One hidden turn or mirror swaps the rows below in pairs. Which row is each named row swapped with?
The rows were stretched afterwards, more along some directions than others.
q908: [ 16 -13   1  -6  21   9   6  -4 -30   1   1  17  23   8   3  -1 -27  20]
q701: [-35  26 -11 -16   3   2   9 -21  -5 -22 -26   4  -7  -7   2 -16   2 -31]
q444: [ 17  -7 -22 -18 -16  23  -3  -9   6 -11  16  -8  -9  18   8  -1 -18   3]
q909: [-34  18 -20   2   3   9   6 -12  -3   5   4  -5  -4 -11  14 -18 -12   1]
q71: [-43  13 -14 -14  16   3   1  14 -29   9 -11   6   7   0  -7 -18  -5   9]
q815: [ -6  14  -6  -4  -7  22 -10  -2   4 -33   9 -12 -39 -14  31   5   8 -27]
q488: [ -8  11   0 -16   8   8   4 -18  -7 -17 -20  -1   3   1   7 -37 -20   9]
q105: [ -8   3  -2  -1 -15   9  -7   2 -22  -7  -3  15  -2   3  -9   3   9 -21]
q5: [-16  20 -12   1 -16  22   1  14 -21 -14   6   8 -17  11 -10  -6   7 -40]
q968: [-16  11   9  -7 -12  26  -1 -30   0 -60  13  -8  -2   3  -8   6  11 -28]
q705: [-49  17 -11 -13   3  -1  -4  14 -16   7  -5   2  -6  -2  -8  -8  13  -7]
q732: [  1   3   2   3  21  -5  -4   0 -21 -17 -26   5 -17  -2   4  13  -5   3]
q442: [  8 -21 -12   1 -10  31  -8 -29  -2 -23  36  10   8 -12  24  17  -9  -3]
q715: [-11  19 -19 -19   9  16  14  -2  12 -18   6 -18 -28  -4  16  -5 -19 -13]
q606: [ 17  -7   8   3 -25   7 -11 -20   9 -25 -11   2 -10 -13  19  -3   5 -10]
q255: [-29  -2  -7  -4   4   0   0   7 -19  23  -8  13  20 -12  -7  -6  -3  22]
q671: [ 11  -2   4  -5  -1  -7  -6   5  13   4 -18  10 -17 -13  21 -12  -6   7]
q540: [ 18 -16   4  -7 -32  16 -13 -19   2 -21  15  10  -1 -10  19  -1   5  -6]
q199: [-10  13  -1   5  -4  10  -4   0 -29 -16 -10  13 -10  12 -12  -5   7 -27]
q320: [-35  28 -20   1 -24  11   6  -7  19 -15   5 -15 -34 -12   2   1  13 -43]
q63: [  3 -10   6   1   5  33  -9 -16 -15 -44  33   5   1  13  19 -11 -11 -14]
q730: [-34  19  -5  -5  -9  21 -20  -3   4 -40   2  -9 -27  -5  16  -5  30 -27]
q886: [ 30   3   2  -7  -4  11   2  -9  11  -6 -10   7 -11 -25  25  -5   1   4]
q492: [ 16  -5 -19 -17 -23  25   0 -13  16 -15  19 -12 -16  18   6   4 -18  -3]
q658: [-22  16   6 -11  -3  21 -16 -17   5 -54  -4 -10 -20 -11  13   2  31 -23]
q897: [-18  23 -15 -13   4  41  -7 -14 -16 -43  15  -1 -27   6   8 -21   2 -28]
q651: [  6  -3   0  12  28 -19   3  -9 -11   2 -16   3  -4  -4   8  17 -12  23]
q203: [ -4   8 -14  18  -1  18  -8 -17 -16 -23  12   3 -18  27   7 -25 -11 -22]
q350: [-18  29  -3   3  -6  33  -6  -3  -5 -49   9  -5 -27  17 -11 -16   3 -37]
q114: [  1  -9 -12  -4   7   5  -5 -23   8   0  -1  -3  13  -9  20  -1  -7  30]
q310: [-46  23 -23   0 -25  15   1  10  16  -8   8 -20 -36  -7   4  -2  10 -33]
q822: [ -1  12   1 -10  10   1   5 -31 -11 -22 -17   4   1   6   6 -33 -26   8]
q756: [ -1  14   2  -9  15   5   6 -32 -20 -30 -13   5   0  10   3 -33 -22   5]
q528: [-21  11   2 -14 -18  28   3 -29   8 -56  17 -12  -9  10 -10   8   2 -33]
q384: [ 13  -2   1  -6  29   2  10  -8 -32  -3 -12  14  15  10  -3  -6 -30  20]
q772: [ 11   4  -7   2  22  11  15  -3 -27 -14   1   9   5  14   1   1 -31  -3]
q100: [ -2  -4  -6   7  19   4  -4 -21   4 -13   0  -3   7  -7  24  -1 -10  26]
q986: [-15  15 -14  -1  14   9  11  -2   9 -20   0 -22 -29  -3  15   1 -21  -4]
q725: [ -4   6   4  13   8  -7  -2  -4 -28 -10 -22  11  -5  -3  -8   9   8  -6]
q870: [ 15 -10   5  -8 -34  12 -14 -17   7 -20   6   7  -8 -11  19  -6   4  -9]
q589: [-54  14 -11  -5  -4   1  -4  14 -12   9  -7  -1  -4 -12  -2  -7  13  -5]
q425: [  4 -16 -21  -5 -12  24  -7  -5   4 -18  26   2   1  18  10  13 -26 -11]
q182: [ 12  -6   5  17  13  -8  -6  -3 -15  -7 -14   7  -7 -13   9  19   1  11]
q235: [ -7  -6  -4 -15  21   3   5  10 -32  14  -7  13  21   0  -2  -8 -17  27]
q863: [-37  23  -3   4  14 -23   6 -17  -2  -6 -40  10 -10   0  -4 -24  -9 -13]
q123: [  4   2  -1  11  30 -11   1  -1 -12  -2 -21  -4 -14  -8  16   9 -14  22]

q425 swaps with q350
q863 swaps with q671
q528 swaps with q492
q444 swaps with q968
q203 swaps with q63

